The rows of D fall into 3 groups, which share some directions, and each row is roughly a mix of its group's hidden directions, except some rows that fit no group.
D, 96 rows:
[[ -3   8 -16  13  -3  25   1  -7 -10  -6 -13]
 [ 13  -2 -14 -14   4 -21   8   4 -10  11  15]
 [  8 -16   6 -12   9  19   9  -5  12  -3 -18]
 [-13   7  20   4  18  13 -15  10  -6   2  -5]
 [  2 -14 -15 -10   5 -11  11 -11 -14  21  -3]
 [  6  -3  13   2 -10  13 -11  27 -11   4  -9]
 [  4 -11   2 -16 -30  -2  12   0  -1  -6  -8]
 [  0   3  -1  -4  -2  -5 -16  29  19  -5   2]
 [  7  10  -5   8  29   0  -3 -14  -8   3 -11]
 [  0 -19  -7  -2  18  -5  16  20  -5  10  -2]
 [  5   1 -23  -9  17 -12   1 -10   6  18   0]
 [ -9 -24  -4 -18  -2   7 -11 -10  -3 -14  -6]
 [ 16 -10   1  -8  19 -14   4 -13  10  -9  14]
 [ 23  -3  19 -12   7  -5   7  -7   8 -10  12]
 [  1   1 -14 -14   3  32   5   1   4   6   5]
 [ -7 -18  -3  15  13  16  10  -6  12   3 -14]
 [-12 -11  -1  -8 -18  21 -15  -3   1  13   0]
 [  9  -3   3  11   3 -13  13   7 -23  -3  19]
 [-21  -6  -7  18  -9 -11 -16  -2  -6  -6  12]
 [-17  -1  16  26  11   0   8   7   2  -8   1]
 [ -2   6   9  -7 -15   7  -2   2  21 -18 -17]
 [-16  17 -10  10 -11  21   2 -11   6   0  -7]
 [  0  -8   7   3   5  -1  19 -23 -22   4   0]
 [ -7   8   5  13  24 -13  11   3  14  -8 -10]
 [ -5  -7   2  18  -6  22 -10 -10 -20   4   6]
 [  3 -24   1 -20   8   3  -4  11   9  -8 -14]
 [ -3  -4 -14 -18   2   9 -17  -5   2  24   2]
 [  4  12  -7  -9  -6  -3 -20  17  20  -4  -9]
 [ 21  -1 -17  -3 -16  -2   6 -20  -6  -7  -4]
 [ -4  15  -8 -11 -25   6  13 -15  -9  -2   1]
 [  6  -9   0   2  -7  14 -20  26  -4   4  -3]
 [ -4 -10 -29   2  10  -3 -10 -10  12  -2  10]
 [  1   7   6  12   5 -18  14  14  12 -17  11]
 [ -3 -23   7 -12   2 -18  -6  -8  -9 -12 -13]
 [  5  23 -13  -9  -8  19  -9   2  14   4  -1]
 [-17   0  -3   5  -4 -19   8   7 -21  12 -13]
 [ 12  24  -4 -16 -10  -7  -5 -15  -5   0 -12]
 [  6  -6   6  -5   4   0  -8  22  26  -5 -12]
 [  4  -2   4 -13   5 -28  20  13   1  -1   0]
 [-20  -4  18  -1   6  -3  -2  25   2   7   8]
 [-12  -7  -5  20   0 -11 -13  -8  11  -6 -19]
 [ -1  -9 -25  -4 -14   9 -18  12  -5   3   4]
 [-20  -6   0  12  17  14 -11  -4  -2  19  -1]
 [  8   8  16  -9  -4   9  -1  -7  25  -6  15]
 [-13 -26  12  14   4  -1   4  -2  -8  -7  14]
 [  9  11   3   2  -2  -8  -9  -1  20  -3 -27]
 [-19  -5  16  19  15  -6  11  11  -5   0   1]
 [  1 -11  15   8 -10  24  12  14   5  -4  -3]
 [  5   5  19  12  -6  17   3 -19  15  -6  -7]
 [ 10  11  14  -8  -5  -3  23 -15 -13  -7  -3]
 [ 17  11  19 -12  -7 -15  -5  -6   5  -8 -14]
 [-16  -4   0  -3   7  12 -19  10   0  21  13]
 [ -6  -5   2  14  29 -15   7 -10   6   0  -5]
 [-17  13 -17  -4 -25   9   0  -6   0   5   1]
 [  8 -11  21  -2   6   8  17  12  -3   0  19]
 [  8   2  -3   8  13  -3   7  20  20  10 -16]
 [  6  -5 -19 -20 -19  -5  -4  -4  -4  -2  15]
 [ 12   3   8   5 -13 -14  18   5  -3 -23   2]
 [  4  -4   9  18 -17  -3  12   6 -10 -17  15]
 [  1   8 -12  12  24   3  -3 -19   6   4 -13]
 [  6   9  -7 -17  -2  21   5  11  -4   7  21]
 [  2   1  -1 -13   9 -27  16  12  12   0  -1]
 [-13  15 -18  16  -8  -5  -8 -17 -10   5   1]
 [  5   3 -15 -19   6  -6   0 -12  16   7 -20]
 [  9   4 -16 -12   9   0   7  -5   3  10 -28]
 [-11   0   3  15  -4   4   2   9  -8   2  31]
 [ 12 -14  -6 -17  -1 -13 -11   4  11   0  21]
 [  5  -8   6  10 -13 -14  22   4 -15 -11  10]
 [ 14   6 -12 -21 -14   4 -16   4   9   3  11]
 [-13  -8 -18 -10  -6  24 -14  -5   2  -5   6]
 [-22  -1  -8  16  17 -15   2  -5   3   8  -9]
 [-15   3  12   3  29  -8   1  11   1   9  -7]
 [ -3   1 -10  -4 -24  12 -10  17 -14   6  -4]
 [ 15  -2 -14  -5 -11 -17   9   4  -3   0  22]
 [  6  -1   7   9   7   9  17 -25   1   5 -18]
 [ -1 -16  11   2   4  22  14 -21  -2  -3  -2]
 [-13 -10   5   0  12   7   3 -12 -13  15 -22]
 [ 10 -10  14  10  16  10 -16  17  11  -1  -1]
 [-14   4  18  -1   7  -8   5  20  18  -8  -6]
 [  0 -13  -4   1 -15  10   7 -22 -13   4 -17]
 [ -6   0   5   6  -9  17 -20  22   9   7  -2]
 [ 18   4  -2   5   7  23   8 -13  -8 -16  -7]
 [ -6  11  15   4  12 -10  19 -21   9  -3  -1]
 [  6 -10  -8  -5  15 -25  13 -14 -11  -3   3]
 [-10  -9 -14  14   8  14  -4   6  21   3 -15]
 [ 12  -2  -6 -18 -10 -12   0  14  -8   6  22]
 [-11   3 -14  25   8   2  13  -7  -7  15   1]
 [  9 -17  16 -17   6  12  14   7  -4  -3  11]
 [ 23  -1  10  20   5 -11   1  12  -4  -1 -14]
 [-10   9  18   6  12 -18  19 -11   1   2  -7]
 [ 16  -2  16  10   7  17  -2  14 -12  -6 -13]
 [-15  -3 -10  14   0   1  -7  16 -17  10 -17]
 [ -2   4 -18  -4   6 -10  -5  30   4   9   4]
 [-21  18   7  11 -13  12   4   2   0   8 -14]
 [-16   3 -25   5  -7  -4 -19  -9  -2  -1  -9]
 [ 17   3  10 -17  -8   7  -2  -6  17  -9  18]]

One row of each group comes first, with its name. Which group is each row after those in?
[ -4 -15 -19  11  -7   6   4 -19  -9  15   5]	H
[-13  10 -24  14  -3   8 -11 -11   7   5  -9]	C
[  2   4   0 -10 -28  12  -6  16 -12   4  -1]	F

[ -2  -6  21  17  -5 -18  -8  -9   6 -12  -8]	C
[-11   7  25  -3  16   1  -6  19  -1  -4  -7]	H
[ 23  -7   9  -2   2   7   2  12 -23  -7  -9]	F
[ -2   2 -23  -1   6   7 -14 -10  19  15   6]	H
[-15  -6  -6  11 -14   2   5   1  30  -6   1]	H
[ -1   7  -5  -9  22 -18  -2  14   9  11  12]	H
[ -4  -6  -8 -20 -16  12 -16   4   8  15   5]	H
[  6  22   9  -1 -16 -18 -14  -5  -3  -7   5]	C
[  0  11  17   5  14  -3  19 -20   6  -6  -3]	F
